(in the rows, 128 means zero)
Each named turn below is shown by a few rows before and after it. Which turns, in which order, take the first row of each later pair to the second? The first pair is answered.
Q:
[125 139 140 160 123 132 149 152 141 135 135] -> [127 125 123 148 120 133 158 159 128 120 141]
[ 77 124 128 120  95 122 117 141 100 133 147] -> [ 76 135 144 123  99 119 114 131 104 143 137]
[131 106  99  76 165 101 115  85 132  69 127] -> [126 129 138  66 157  98 115  63 133 103  88]
P:
[125 123 102 181 115 148 145 169 131 107 182] -> [ 97  95  99 146  75 126 132 163  97 107 161]
[156 140 134 125 151 132 207 158 156 108 118] -> [144 122 127 118 128 124 209 171 143  98 123]
[146 144 177 144 122 148 158 109 133 132 122] -> [142 137 168 155 121 152 165 123 132 126 140]
[169  96 148  31 134 114 201 134 101 126  71] -> [189 124 161  46 165 123 199 120 125 139  67]
K:
[177 129 110 102 176 123 136 108 151 103 122] -> [144 109 146  74 111 109 168 127 119 118  93]
[150 120 123  92 170 126 127 105 129 129 108] -> [122 113 158  99 116 124 166 142 111 151 109]
[119 168 155 170 122 140 100 115 154 168 114] -> [128 157 139 139 140 125  79  86 150 156  97]
Now pairs of rows:
Between the rows of a pair lie 2 to 3 turns.
[133  95 132  65 152 106  91  95 101 124  98] -> [136 156 185 174 142 147 153 153 142 161 150]	P, K, K
[123 102 138 109  99 122 148 136 107 116 121] -> [154 120 105 123 154 133 116 117 134  94 140]	K, K
[ 66 108  83 107 137 116 100 105 129 123 140] -> [ 52 113  97 136 114 122 113 127 127 134 155]	K, K, P
[100 114 112 142  90 106 155 158 116 108 158] -> [100 107 123  94  95  91 127 117 102 122 112]	K, P, Q
[113  91  88 130 106 125  89 114 116 112 120] -> [125 129 129 125 124 131  82  82 133 147  85]	Q, P
[158  96 136 113 146 134 187 160 141 113 127] -> [148  77 121  90 136 125 167 146 126 107 115]	K, P, P
[114 161 156 171 123 132  97 124 147 175 127] -> [113  98  83 141 125 119  80 137 120 111 158]	Q, P, K
[115 141 154 130 124 129  78 110 128 147 116] -> [119 131 131 165 120 147 101 151 134 123 164]	P, P, P
[180 124 145  88 170 137 230 134 141 103 116] -> [157  93 136  64 136 122 225 142 109  96 110]	P, P, P
[100 154 111 187 109 135  88 149 121 122 171] -> [107 129 112  98 121 103  59  94  99 122 101]	K, Q, Q
[136 106 119 122 145 134 144 156 144  96 143] -> [124  99 127 108 130 126 153 157 133 101 135]	K, K
[166 108 156 141 138 155 106 103 126 167 114] -> [159 109 162 148 127 157 117 118 125 170 116]	K, K
[130 189 153 151 149 137 104  95 191 188  87] -> [108 175 177 131 102 128 124 109 167 202  65]	K, K
[ 83 120 113 155  97 124  97 156 102 120 164] -> [ 92 117  98 133 120 114  69 126 105 114 149]	K, P
[138 109 130 104 121 104 120 131 107 118  93] -> [162 141 140 130 159 118 124 124 134 126  98]	P, P
[129 133 134 112  96 124 151 133 140  82 158] -> [122 154 165 102  92 118 138 109 140 110 125]	P, Q
[138 164 145 141 155 119  98 110 140 148 122] -> [126 140 120 169 134 128 120 155 133 120 171]	P, P
[138 103 111 107 164 132 101 103 137 100 109] -> [117 118 152 168 113 150 158 165 139 129 141]	P, K, K
[191 126 101 145 192 131 144  97 159 104 144] -> [139 112 160 147  83 124 218 153 120 141 129]	K, K
[129 162 145 139 151 156 130 108 127 127 129] -> [133 138 118 121 159 148 125 102 119 107 132]	P, K, P
[100 109  83 130 116 106  41 108 113 109 124] -> [ 92 151 130 206  91 134  85 153 136 143 152]	P, K, K
[139 129 111 109 173 122 113 114 143 114 165] -> [114 120 158  77 117 111 149 123 118 142 125]	Q, K, P
[147 146 113 154 174  87 111 139 132 146 148] -> [125 115  96 143 141  77 116 159 109 128 157]	P, P
[103 160 191 119  85 120 115 107 112 186  79] -> [152 159 103 133 190 126  53  77 145 124 131]	K, P, K
[108 140 186 116  86 112 178 157 117 163 114] -> [157 129 102 145 172 133 160 162 146  96 184]	P, K, Q
[111 122  69 182 119 134 120 149 142 118 201] -> [121 104  60  91 141 101  73  82 122 114 139]	K, P
[167 162 101 122 206 123  70  80 156 118 125] -> [165 117  62 110 195 119  92 113 139  77 149]	Q, P
[112 101 128 112  96 121 150  97 109 160  76] -> [135 140 139 181 123 152 172 125 149 165 116]	P, K, P
[142 172 122 189 175 156  83 107 173 134 160] -> [160 158 127 111 189 133  72  56 160 135  99]	K, P
[130  89 134  84 118 124 141 155 123 143 109] -> [157  95 113  88 159 129 131 146 140 128 124]	K, K, Q
[159 145 171 167 115 151 241 192 151 140 147] -> [206 128 143  53 188 117 176  91 145 120  69]	K, K, P
[121 112  71 158 157 136  94 137 132  85 173] -> [ 95 114 141  82 106 105  88  93  99 140  77]	K, Q
[117 113 131 118 125 108 190 156 101 107  86] -> [144 150 133 126 182 115 133 104 128 124  71]	Q, K, K
[111 140 152  87  80 108 114  98 113 171 122] -> [102 150 145 147  71 130 131 142 124 167 173]	K, P, P
[117 151 163 156 109 135 107 135 131 160 124] -> [121 132 117 170 125 138 103 148 135 123 164]	K, P, P
[147 111 103  87 134 111  85  92 119 124  99] -> [145 153 125 191 129 148 124 154 151 138 162]	K, K
[122 153 129  88 175 128 118 106 140 137 115] -> [111 143 121 140 147 149 156 165 143 123 168]	K, K, Q
[117  89 133 110  89 135 197 190 106 128 129] -> [158 104  83 138 166 150 174 179 141  95 168]	Q, K, Q
[154 109 105 170 158 149 169 176 153  84 186] -> [113  90 147  53 107  94 112  97 102 127  69]	P, P, P
[132 142 158 125 111 109  95 108 107 170 113] -> [146 158 144 148 136 117  85 107 125 165 135]	K, K
[137 101 131  89 111 120 162 135 119 121 106] -> [164 141 126 132 167 141 146 127 159 125 127]	P, K, K
[ 66 126 104 159  89 128  57 135 105 125 158] -> [ 85 148 116 140 123 122  35  94 119 140 129]	K, P, P
[130 100 110 148 129 126 147 139 148 108 166] -> [122  89 130  96 110 107 138 109 129 123 115]	K, K, P
[159 137 153 130 159 159 166 152 137 130 159] -> [150 102 142  69 138 136 162 138 107 115 130]	K, P, K
[117 116 160 133 109 131 168 163 116 143 115] -> [108 110 143 152 101 130 153 171 111 133 139]	Q, Q, P
[113 165 166 138 118 133 118 143 120 132 112] -> [107 133 145 103 110 119 104 139 100 112 102]	Q, K, K
[140 150 157 131 101 143 129 128 132 144 123] -> [146 125 119 133 108 143 136 149 126 111 156]	Q, Q
[ 90 176 149 135  98 130 136 125 131 152 103] -> [ 97 135  83 152 113 132 141 156 127  97 160]	Q, Q
[ 90 128  92 178 116 119  32 129 136 127 177] -> [ 88 140 111 150 118 110  17  99 135 145 137]	P, P, P
[131 183 191 158 117 141 148 114 124 193  98] -> [145 101  93  65 151 109 104  81  87 109  89]	K, Q, K
[114  79 108  99 104 128 108 110  91 106 138] -> [134 145 164 118 134 140 102  74 126 158 103]	Q, P
[122 123 163 108 113 110 144 128 126 151 115] -> [142 146 163 137 146 120 141 125 150 152 131]	P, K
[ 99 140 162 155  90 146  97 126 135 174 133] -> [109  91  86 132 118 137  78 127 125 110 165]	K, Q, P
[115 115 136  92 123 115  98 119  99 141 105] -> [136 135 154  95 141 121 113 114 112 151  94]	P, P, K
[116 114  71 143 152 129  82 135 115  97 162] -> [ 79  93 102 119  91 117 107 149  83 115 136]	P, K
[124 167 153 166 135 148 118 138 130 142 127] -> [137 147 108 159 153 147 111 140 125 106 153]	K, P, P
[128 112  80 131 137 146 137 173 133  59 183] -> [113 146 153  54 121 114  94  91 117 131  70]	K, P, Q
[116 159 149 193 119 162 126 165 154 144 158] -> [101  89 131  77  77 117 131 139  95 120  97]	K, Q, K
[ 74 114 144 116  83 111 111 125 111 141 119] -> [114 132 102 137 157 122  69  97 144 121 144]	K, K
[ 88 122 148  95 108 106 121 141  94 139 132] -> [ 87 125 139 126 106 117 126 160 100 134 160]	K, P, Q
[104 134 148 106  97 128 130 119 107 156 110] -> [122 132 107 152 122 150 142 156 123 121 170]	K, Q
[152  97 102 110 140 106 149 148 108  91 118] -> [168 152 153 134 163 120 139 117 136 137  92]	P, Q, P
[144 148  92 142 154 145 122  94 118 105 152] -> [132 140 109 154 115 148 165 130 109 109 164]	Q, K, K
[131  93 117  93 109 120 134 124 113 109 108] -> [113 105 136 123  83 130 148 142 114 128 119]	K, P
[147 162 132 144 135 126 166 131 150 138 151] -> [124 115 115  97 101 103 164 129 114 119 135]	Q, P, P
[169 137 115 133 191 146 132 114 164 125 137] -> [134  80 114  82 122 126 173 143 116 108 126]	Q, P, K
[154 105  84 122 163 136 106 146 133  83 125] -> [141  98  85 100 150 129  94 134 120  88 105]	P, P
[150 136 104  99 172 134 140 119 129 106 129] -> [133 149 152 124 129 142 181 148 123 136 129]	K, P, K
[132 108 136  75 122 116 159 123 119 117  95] -> [150 139 157 102 140 129 175 126 141 135  97]	P, P, K
[140 116 109  71 115 121 113 105 109 121 126] -> [129 126  99 135 101 142 127 150 121 114 181]	K, K, P
[102 123 150 106 106 142 115 126 113 134 103] -> [128 153 159 135 144 159 118 123 143 142 110]	P, P
[105  82 123  75 100 105 144 106  78 119 100] -> [146 132  87 167 187 144 115 113 139  99 170]	K, K
[117 153 148 166 127 121 134 147 123 159 157] -> [138 118  94 127 164 113 107 129 117 114 162]	Q, K
[176 153 161  78 152  97 137  97 137 133  60] -> [166 165 191 129 124 117 195 146 143 145  88]	P, K, K
[153 133 143  93 155 118 131 100 141 131  89] -> [151 127 156  87 138 119 155 111 134 133  88]	P, K
[123 123 104 165 141 120  97 110 139 115 156] -> [111 113 117 122 120 104  90  90 115 128 115]	P, K, P
[151 104 135  83 117 110 113 106 106 135  76] -> [179 148 130 145 167 135  99 102 151 136 111]	P, Q
[184 131 154 114 172 150 188 129 154 143 111] -> [152 105 161  96 117 138 206 155 124 147 102]	P, P, Q
[ 85 155 128 173  82 139  97 148 121 137 149] -> [109 135  77 154 121 134  79 135 124  98 164]	Q, K
[145 149 162 118 170 119 102 106 157 129 110] -> [141 153 188 127 154 123 132 122 159 139 106]	K, P
[117  99  80 130 129 123 114 142 115  98 153] -> [105  99 103  93 107 110 108 117 103 120 113]	K, P
[151  78  77  87 178 126 150 117 127  70 129] -> [144 164 171 113 177 133 128  73 157 159  73]	Q, Q
[ 98  86 166 109  76 152 143 141 107 143 124] -> [ 88  79 138 126  81 156 111 143 103 128 145]	K, P, P
[133 108  82 142 124 114 105 138 115  97 173] -> [120 138 151 105  99  98 106 100 109 158  95]	Q, Q
[154 108  87 160 134 135  97 132 130 138 157] -> [155 117 109 123 132 120  80  93 123 161 110]	K, P, Q
[140 126 134 151 130 156 171 153 139 102 159] -> [113  94 139  99  85 128 151 136 103 107 125]	P, P
[ 99  86 128 125  86 126 162 161  98 116 150] -> [115 122 169  84 112 114 127  92 110 159  82]	P, P
[150 100 111 138 151 141 131 125 137  97 153] -> [131 131 169 123 125 133 116  97 133 150 104]	P, Q, Q
[151 130 136 113 109 111 196 136 122 112 129] -> [148 123 114 127 118 116 191 146 122  96 154]	K, P
[166 144 173 111 153 117 145  97 141 131  81] -> [184 138 152 133 173 126 167 119 151 107 112]	P, K, P
[121 119 170  95  92 134 143 147 116 125  92] -> [158 114 103 112 161 144 120 142 140  76 137]	K, Q, K
[104 126 113 112 121 112  61  97 115 132 115] -> [ 93 146 156 135  89 119  92 113 115 161 109]	K, P
[120 135 169 131 135 151 131 103 121 158 135] -> [129 123 133 145 160 158 120 112 130 129 169]	K, Q
[ 85 151 130 137 109 120  55 108 120 166 120] -> [ 84 124  88 132 118 118  50 115 114 135 144]	K, Q, K
[124 110  97  84 131 146 124 139 145  85 124] -> [135 160 124 134 151 167 124 141 178 113 135]	Q, K, K
[122 117 111 136 128 151  76 113 147 125 122] -> [110 109 120 156 104 162 109 147 141 126 141]	Q, K, K
[112  82 105  81 119 118 154 152 101  83 142] -> [111 166 176 163 123 148 166 161 143 151 147]	Q, K
[115 133 106 138 134 122  63 111 122 131 135] -> [105 148 134 144 115 126  75 113 122 159 124]	K, Q, P
[131  90  79  93 134 110  96 107 113  93 141] -> [ 93 102 140 110  59 110 147 141  97 134 126]	P, K
[103 107 126 125  93 118  76 120 106 119 135] -> [ 98 119 143 142  86 119  81 125 110 138 134]	K, P
[147 131  84  65 176  77 118  77 137 125  70] -> [174 154  68 134 214 109 149 116 176 108 137]	P, P
[139 157 137 159 139 130  95 110 136 142 131] -> [129 101 107 105 120 110 106 113 102 106 120]	Q, K
[141 154  97 144 177 145  81 108 156 121 141] -> [112 112  68 143 137 137  95 148 129  94 170]	P, P
[157 186 146 162 165 147 124 106 167 156 116] -> [122 163 181 121  97 124 154 120 132 178  83]	K, K
[141 174 115 147 154 156 113 112 162 140 111] -> [114 167 126 171 112 158 135 147 152 147 128]	K, K, Q
[133 160 141 160 142 146 126 131 148 146 140] -> [106 119 123 149 100 137 131 161 119 124 157]	P, P
[140 122  90 177 130 150 150 180 132 102 206] -> [112 121 142  59 100 100  91  84  95 155  77]	P, P, P
[136 144 149 167 120 141 129 124 122 141 122] -> [125 110 123 148  95 130 133 137  97 116 125]	P, Q, P
[121 109 133 104 132 114 109 101 115 137 101] -> [108 127 163 140 104 130 139 131 120 159 117]	K, P
[164  97 104 106 165 128 175 135 130 102 121] -> [156 105 106 139 157 141 186 158 135 105 143]	P, K, K
[147 138 142 109 158 123 130 111 138 133 112] -> [154 127 118 120 167 130 128 122 140 112 140]	Q, Q
[172 131 112  79 151  99 135  88 138 119  79] -> [162 176 167 128 129 121 164 109 153 158  83]	Q, K, P
[118 178 178 107 132 145 177 106 168 189  93] -> [138 177 156  86 164 144 151  79 175 177  84]	K, K
[124 108 115 162  76 156 156 170 109 107 163] -> [130 122 144  82  97 126 103  82 103 138  74]	K, K, Q
[113 110 129  84 144 110 120 109 119 119 107] -> [125 144 128 152 173 135 115 122 154 127 147]	K, Q, K
[110 122 141 125 100 134 159 146 121 141 133] -> [139 136 105 137 161 139 115 118 146 123 147]	Q, Q, K
[101 123 141 149  48 115  95 125 104 123  90] -> [143 144  95 175 127 131  54  97 142  97 118]	K, K, P
[ 85 127 152 117 118 121 145 150 141 118 116] -> [102 154 155 134 153 131 131 136 166 122 119]	P, P, K
[185 144 127 133 195 144 161 134 148 113 145] -> [173 103 107  98 166 133 177 152 119  90 141]	Q, P
[134 128 133  88 136 120 143  92 113 130  77] -> [159 131  97 131 174 145 148 114 138  99 131]	P, Q, Q
[ 94 108 173  93  61 123 218 137  91 170 119] -> [143 187 169 192 156 167 192 129 167 180 171]	P, K
[ 98 145 167 119 108 119  72  76 163 183 132] -> [102  83  87 136 111 125  93 130 150 111 208]	P, Q, P
[179 137 133 102 184 125 144 102 146 116 103] -> [167 109 103 125 165 133 169 150 140  88 153]	P, P
[121 108  91 142 123 124 126 154 115  95 181] -> [112  92 100 115 102 111 133 148  99  99 164]	K, K
[116 136 143 121 103 131 110 112 108 154 114] -> [144 148 133 119 142 133  99  95 123 146 114]	P, P, K
[114  96  97  46  81  96 147 123  78 115 122] -> [ 89 119 129 107  42 114 175 170  83 137 154]	K, P
[171 124  94 106 195 128 135 106 145 103 141] -> [151 122 148  64 146 112 163 100 120 137  87]	K, P
[143 105 122  94 137 124 142 128 128 105 120] -> [152 142 153 120 150 131 143 119 148 134 116]	Q, P
[122 161 170 135 122 142 145 128 141 161 117] -> [141 130 116  88 164 127 110  94 132 117 115]	K, P, K
[142 156 162 114 170 125 125 112 156 160  79] -> [141 133 120 169 159 145 160 174 161 120 153]	P, P
[106 106 112 106 111 123  90 133  55 133 155] -> [137 152 143 104 157 126  72  87  89 167 123]	P, P
[129 144 193 165 108 139 132 127 130 166 113] -> [161 115 110 167 168 145 107 129 141 100 162]	K, Q
[120 171  73 137 169 124  43  75 129 130 159] -> [ 81 120  94  68  91  93  73  83  72 134 113]	P, K
[ 93 134 123 155  82 116 109 125 108 150 114] -> [113 164 138 163 111 126 103 106 130 163 106]	P, P
[166  89 135 109 120 171 209 134 139 100 126] -> [184  93 110 107 160 171 175 109 152  87 132]	P, K, K
[137 125  98 138 151 141 115 128 140 108 141] -> [123 110 104 107 129 126 106 120 121 109 115]	P, P, P
[116 112 102 164 139 127  76 141 133 147 173] -> [101  91 102 128 113 111  72 134 114 148 154]	P, K
[137 175 138 158 136 105 165 135 152 153 104] -> [118 122 108 119  93  88 182 159 113 121 115]	Q, P, Q
[158  90 100 117 133 104  79  90 112 113 135] -> [146 114 169 108  97 101 116  93 111 166  94]	P, K, P
[125 110 114  82 129 108 125 121 122 111 128] -> [112 128 150 105 101 118 157 144 129 136 128]	P, K
[125 137 109 170  97 140 148 134 132 101 160] -> [106 126 130 127  66 124 141 115 108 120 118]	P, Q
[124  82  46  92 177 128  54 101 114 111 130] -> [142 105  55 102 205 135  54  90 131 116 128]	P, P
[101  97 101 172  83 140 143 194 107 100 180] -> [104 122  94 200 104 148 113 181 125 110 190]	P, K
[121 131 149 114 101 110 113 109 108 144  97] -> [141 160 157 148 131 125 115 109 132 152 110]	P, K, K
[118 107 168  94  93 115 154 138  99 128 131] -> [155 119 115 117 168 127 112 111 132  87 168]	K, K, P
[106 123 126 141 117 127 133 143 132 127 151] -> [102 126 138 119 112 117 122 122 121 138 123]	P, P
[130 136 146 108 146 124  88 101 134 150  98] -> [124 151 176 140 124 139 125 129 143 168 111]	K, P
